Each path below is one point turned by a fixed rotation once a step. After each direction that follows a path, write how fast that rotation turns it, in deg/step (0 if it stays still).
Each turn is a multiple of 5 degrees from 10 to 175, or 0.
Each row of a path follows its step; steps can be skipped.
Rotation 1:
step 1: [ 31 -51  14  20   8  -9   3  17 -36  10  27   1 -21   2  28 -32  72  45
  -3  24 -45  33  14  17 -15 -36 -11   2 -44 -28   3  48 -22  42  18   4
   4 -33  24  -7   2  -9  41  -3   0 -43  14  20 -39  -5 -54 -21   3  40
  62 -28  15  28  23   2  21  21]
step 2: [-31   2  18 -13  28   9  -1 -14  -5 -18 -13 -17   8 -13 -18  23 -19 -44
  -6 -22  -1   7  21 -45 -27  -2   2 -74 -48 -37 -29 -15  -8  30 -11  40
  -5   0   1 -44  19   7  39 -24  57  -9 -61  29  25   5  -3   3  73  24
 -41  -6 -46  -4  34 -18 -11  36]
step 3: [-79   7  32  20  -4  -6  35   1  11  -2   2   0 -47  33  41 -10  15  -3
  26  32  -5  29  39   8  11 -18 -19 -19 -23 -34  -9 -15 -71   5  33  17
  61 -55  43   3  10   8 -40  37 -38  28  43  -4  45   6  24 -17 -19  -4
  21  -7 -14  31   4  -6   1  15]
step 4: [ 39  15  42 -16  -8  44  -9  16  48   5  57  32  48 -15 -15 -21 -13 -19
 -18  23  51  13  22 -39  28 -37   2 -29 -46 -34 -12 -18   8  23  13  28
 -49 -12  34 -33   2  -4   2  26 -13 -43  -7  -4 -48 -60 -19 -11 -21  -9
  24   5 -46 -15  -5   5  11  23]
step 5: [-55  -7 -25 -42 -17  15   1 -11  15  -1 -20  31  -8 -23 -65  42 -17  28
   5  27 -21  23  39  17   2 -19  13   0   0 -57   2 -25 -27  25  25  -3
  74  30  41  27  15 -19   7 -28  42  23 -12 -35  17 -26 -31  -9 -19 -13
 -40   1 -19 -18  42  29   0 -49]
step 6: [ -9 -29 -19 -19 -34 -28  14  38  -9   8  62   2  -8 -44 -35 -10 -10   3
  22 -18 -31  -8   0   3  11  -8  24 -14  -3 -31  -7 -27  -8 -16  24   3
 -13 -52   7 -41  -1  10  20  -4  20 -29  35 -11 -14 -43  43  -8 -29  -4
  51 -37  36 106 -15  -9  34  22]
step 8: [-32 -10   7 -14   8 -64  23  22 -41 -23  15  45 -49 -18  25  -2  16  42
  25   0 -28  27  -6 -26  -9 -61   3 -47  11 -27   3  28 -21  10  27  33
   9  11  32  36  12 -33  37 -32   9 -31  64   1  -7  29  -2 -47  37   0
  16  22 -13  14  24 -35 -28  14]
step 10: [-69  -8   8  -1 -29 -29   2 -44  35  40  -6  22  10  47  -7  -3  66  35
   6  -7 -37   9  49 -17   5   1 -16 -26 -49 -28 -12  22 -28  26  27  41
  -7  13  34  -6   9 -29 -36  35 -23  19   2   8  -5  11 -48 -43 -37  35
  20  -4 -26 -13   1  -6  18 -51]
step 11: [ -6  11  -9 -30 -13  32  30   6 -20  37  53  41  29 -25  -6  -1 -81  17
 -17  -5  30 -21  20 -57  26  18 -28 -21 -45 -33   3  -3 -39  21  18  21
  -9   5   8  -4  17  32  -5 -45  14 -58  21  33 -16 -30  36 -12  26   8
 -12  27 -33  54  14  26  -7  -4]
step 12: [-22 -13  29  -7   6  16 -43  18   4  13 -13   0   3   7 -49  22 -12 -17
  -6 -33   4   0  13  44  -3  -5 -18  17   0 -28 -12 -25 -56   0 -27  60
  62 -57  24  58 -35 -19 -10  32  36  36   5 -28  -1 -27  -2   0 -40   9
  38 -33 -12  13  56  44   5 -26]
[  5   1  -6   0   4  -5   5   8   2   0  -4 -11   0  15   0  11  -5 -14
 -12   0   6  -7   5   2   0  -4  -8   2 -15  -5   4   1 -10   4  -6   3
   2  -1   3   1   8 -20  -2 -10  -3  -4   1  -1   6 -21   1  -4 -10  -2
  -5   4   8  -1 -14  -1  -6   0] : 45
[ -2   7   7  -1   4  17   3  -5   5  -3   8   6   2  -2  10 -16   7  10
  -7  -8   1   3  -3  -4   7  -1   3  -3  -9  -4   3   7  10  -4 -11  -6
   6   4   4   3   8  -2  -5  -6  -8  -3  11  16  -3  -8 -10  -1   3  -2
   7   4   8  -9 -14   5  10 -10] : 110
[ -4  -1   5  -4  -6   7  13  -8   1   1   8 -17   1   3   4   4   0   1
   6  -9   2   7   0   6  -8  14  11  -5   7   9 -10  -3   5   6  -6   0
   2  -4  16   3  -6  -2   7   0  13  12  -1  -3   3  -2   1   0  -7   1
   9  13  -5   9 -16  -7  -5   0] : 110
[  2   2   2 -15   9 -10  10   2 -11 -12   1   1   5  10   5  -7  -6  -6
   9   6  -1  -5   2  -8   4   8   7   1   3  -7   5   1  11   0  -2  15
 -11   3   3 -10  -4  17   4 -10  -7   0  -3  -2 -13 -17   5  12   2   4
   4  -1  -1  -1  -1   2   1   0] : 155
[ -7  -1  -1   4  -7   0   0  19  -1   6   7   0   0   9  -4 -15   3   4
   0   9  -4 -22   5   2  -1  -1   0  -3  13   4  -8   3   2   7   4   7
  13  -2   6  -7   2  -7  16   3 -13  -4   2  -4  -7   9  -1 -10   7   2
   3  -2   7   0  -9   2  -8  -6] : 155
[ -3  11  -5  -6   1  -2   1  -6  10   1  -7  -9  -9   1   8  10  -9   4
   7   1  -2  -4   2   7 -11  -9   9  15 -11  10   5   1  -8  -3   6  10
  -4   1   2  -7   9   1   3   9   2  -3  12  -6  -8   2 -10   3  16  -6
  15  -1   3   2   1   2   4 -11] : 155
[  7   1   3  11  -1 -13 -11  -2   1 -11  -3   5  -4   8  -5   1   2   3
   0  -5  -6   1   6   3   8  -9  -8   1  -6  -9   3  -3  17  -8  -3  -2
  -3 -10  14  -8  -3  -4  -3   0   7  -3  15  -4  -9  11   4   1  -7  17
   4  10   1   7   1 -12  -5  -9] : 160
Rotation 2:
step 0: [-28  36   2 -16 -35  20 -14  -1 -20 -32 -35  36  13 -37  -3 -33 -25   7
  26 -15  34  23 -12 -24  21 -33 -17 -21  -9 -15  -3  94   4  31  22 -18
  17  15   1 -13 -20 -55 -23 -65 -41  14   3   5 -41 -33   4  35  40 -19
   3  -9 -11  10 -23   2 -18  30]
step 2: [-49   4  34   4  22 -16  -2 -55 -29  10  -2  -3 -14  39  24  13  38  31
   5  -7  61 -23 -30   6  26 -23 -29   7   4  20 -16  58  18  52 -15  31
 -35 -26   7  28  42 -15 -21  21  -8  33 -11 -36 -13 -12 -15  17   5 -17
  60 -28 -23 -47  -8 -11 -22 -29]
step 3: [-31   2   6  21  20 -40  63  -5 -15  18 -27 -11 -18   7   0 -19   5 -16
 -14 -20  58 -44  -5  21  36 -15 -13  12   3  28  10  21  63 -20 -32   0
 -12  31  41 -50  21  45  12 -29   7  25  -6 -25 -19  14  24  12  14 -60
  34 -44  14  13 -43  27  25 -19]
step 4: [-68  -3  21 -16   2  59 -13   8   3  55  29 -32  14 -10  20  -2   7 -33
 -15   7  64   6 -13  25 -13  -3   3 -34  31  50  -4  19  16  -9  13 -41
   9   8 -12   5  20  59  19 -35   0  12  -7 -15  -5 -22  -8  -1  21 -36
  23 -38 -38  -9 -16  18  52  51]
step 5: [ 14 -37  -3  13  -3  13   1  15  31  53 -25 -20 -26 -10  -4 -17  32  32
 -52 -52  52  36  11  14 -12 -31 -10 -29  25  17 -10  35  -8   4  40 -28
 -20  15  -2   1 -24  -9  29 -26 -21  38 -34  19  -8   2 -14  37  22 -53
 -57   0 -28 -31 -48  24 -21  15]
step 6: [-12  -9 -13   1 -36   9  10 -32  33  35 -10 -37  41  -5 -47  18  21 -12
  28   7  51 -21 -10 -33   4 -50 -24 -12 -23 -19  33   5  12  -5  39   7
 -61  28  -9  10  11 -16  23 -33  -4  37  21  29  -9 -32  46  16 -22 -15
 -41  17 -31 -62 -30 -34  21  13]
step 7: [-29  29  -2 -29 -63  -2  -8 -13   8  47 -63 -26  -7  29   9  46  32 -21
  -7 -26  16 -21 -20 -37 -34 -47 -17  12  21 -13  21  22   9 -11   9 -13
  14  36  -6 -15  32 -15  -6  18  14  34 -22  -4  36  16  30  44  36  12
  38  25  21 -67   6   6 -30  -4]
step 8: [-64 -13 -50  -1 -28 -13  14  39 -21 -25 -17 -20 -74  20 -36  11  30 -63
  16 -20   9 -26 -14  14   3  21  14 -26 -27 -29   9  42  20  32  25  -5
  25   5   7   8  23  22 -45   6  -5  45  14   8   3  27  52   5  23 -40
   9  -7 -22 -48  -7  -2  -5 -11]
step 9: [-24 -34  -3  14 -35 -18  -3  23 -26  57   5  33 -51  13   5   9  30 -41
 -14  16   1 -30 -10  -1  46 -27  33  -2  37  25 -46  14  43  -1  41 -43
 -10  49  23  28   7  69 -25   8  20  35   8   3  11  23 -22 -34 -38  14
  -1   5  -1 -32  -3 -18  -3  20]
step 11: [-17  29 -56  55  36  14 -19  21   1  -6 -56   8 -14 -16  27  51 -23 -55
  -5   5   6   5   1  -4  -3 -65 -18  22 -11  15  10 -19   9 -33  19  -2
 -40  48 -29 -17 -19  14  14  -9 -36  56   7  11 -18  33 -20  10  12  12
 -44  -5  -2  -2 -33 -17  50  18]
[ 16   5  11   8   5   8   7  -7  10  -5  -3   3   7   9   7   5  -2  -7
   9   8   7   3  -4   1   9  11   2  -5  15   2 -12   0   8  13   3  -3
  -2  -1   6  -6   3 -13   3  -5  -5 -12  -5 -11  -8   2   7  -1  15  -8
   4   3  -5   3  -1  -3   1  -2] : 20
[ -9  10  -2  -9   9  -1   4 -17  -7   2   7  22  -7  10   3   7   0  -2
  -3   3  -6  -6  -8   4   9   0   5  -6  -9   2  -3   2   2   3  -5   7
 -11  -3  -2  -7 -10  10  -3   4  -1  -4   7  -8  -4   9 -16   6   6  -5
 -10  -1   8  -3  -2   7   4   8] : 45
[  0  20  -5  -3 -10   5  -4   2  -5   7   4  -5   6 -14   5   0 -13  -5
   7  -5   9 -12   2   2  -1 -15   1   3  -2  -1   5  -6   1  -4 -12   4
   6   2  -2  -9   1  -4  -7  -6   0   2  -1 -14  -1   2  12  -9  16   3
  -2   3  12   7   2  10   2   2] : 100
[  3  16   0   8  -9   4  -2  11 -11   9   1  -5   2   3  13   0   2   0
  -3   8   6  12   6  -4   2  10 -14  -9   1   1  -2 -10   5  -4  -3   5
   3  -7   1  -4  -1   4   3 -17 -11  -2   3   9   2   8 -12  -5 -17 -11
  -8  -3   0  -4  -1   6  -1  -1] : 60
[  2   2   2   4  12  13  -5  -2 -15  17  -6  -9   2  -6  -4   3  -1  -5
   1  -2 -18  -3   8  11   4 -14  -4  -2   3 -14   0  11   8   3  -2  -4
  -1   0   7  -7  -9  -4   2   3   7   2   8   0   4   2   0   6  -5 -14
  10   2 -14  -2   2  -5   0   1] : 0
